Here are some points, each followed by its number:
[-18  21   0 -19  14  -7   8 -35  31] 0
[-17  19   5 -19  12  -1 -11 -24  38] 1
[  65  -76    0   64  -21   37  -33  127 -127] 2
[-12  24   1 -15  12  -5   0 -37  27] 3
[ 23 -21 -74 120  -1 -34  20  39 -32] 4
[ -3  12   2 -10  18   0 -14 -41  42] 5
[-24  24  22 -11   7 -11  -2 -32  17] 6
[  61  -61   -8   74  -28   22  -25  127 -127] 7
[  70  -99    1   53    2   54  -37   83 -115] 8
[ -8  31  16 -34  14 -11  -6 -19  10] 9
[-14  11  20 -24  -1  -8   2 -26  37] 10
[-22  15  -3   9  -2   2   0 -41  38] 11
[  66  -89   -9   75    1   41  -31  112 -127] 12
[ -6  23   4 -22  16  -5  -3 -37  27] 13
[-16  28   3 -22  17  -2  -7 -27  24] 14
New points follow, each followed by the numbers of its three nearest points above, looking only along the 3 directions in which the numbered points spread most, nearest first.
[-22  13  13 -18  14  -5  -8 -26  42] 13 1 14
[ 77 -85   9  12   1  65 -41  33 -65] 8 12 2
[-17  28  10 -18  -3  -9   2 -23  22] 6 14 10
[ -7  25  -3 -28   0  -3   9 -26  26] 6 14 10
[-12  28  10 -26   7  -4  -3 -27  18] 6 10 14
[-10  25  -3 -21   4  -1  -6 -22  35] 14 1 3
[ -6  23   7 -26  14   0 -11 -29  27] 10 1 14
[-13  11  12 -25   4   0   5 -37  35] 13 1 10
[-33 -14   1   0 -39 -30  53  29  36] 6 9 14
[-19  14   7 -22  17  -6   4 -34  38] 13 0 1
[-15  21  11 -14  16  -6   4 -47  18] 13 1 3
[-10  22   6 -20  -7   1  -3 -27  30] 14 6 10
[-19  29  -3 -30  11  -5   9 -21  21] 6 14 10
[-38 -22   9  -6 -27 -19  33  18  62] 6 3 14
[-16  19   2 -34  -3   5   1 -15  34] 10 6 14
[-22  23  13 -23  13  -4  -7 -24  27] 10 14 6
[ -6  23   9 -26   1   1 -11 -23  28] 10 14 6
[-19  26   6 -30  11   0   2 -27  21] 10 14 6
[-10  30   1 -22  -5  -7   0 -17  26] 6 14 10
[-22  24  10 -28   6   6   0 -29  19] 10 14 6
[ -9  19   8 -33  16   0   3 -37  23] 10 1 13
[-25  20   6 -19  20   1  -3 -34  28] 13 1 3
[-24  22   7 -29  18   1   0 -29  24] 10 14 1
[-18  22  13 -22  11   0  -2 -35  22] 10 14 1
[-22  19  13 -16  -3  -1  -5 -23  34] 14 6 10
[-17  18   6 -15   8   0  -1 -37  32] 13 3 1
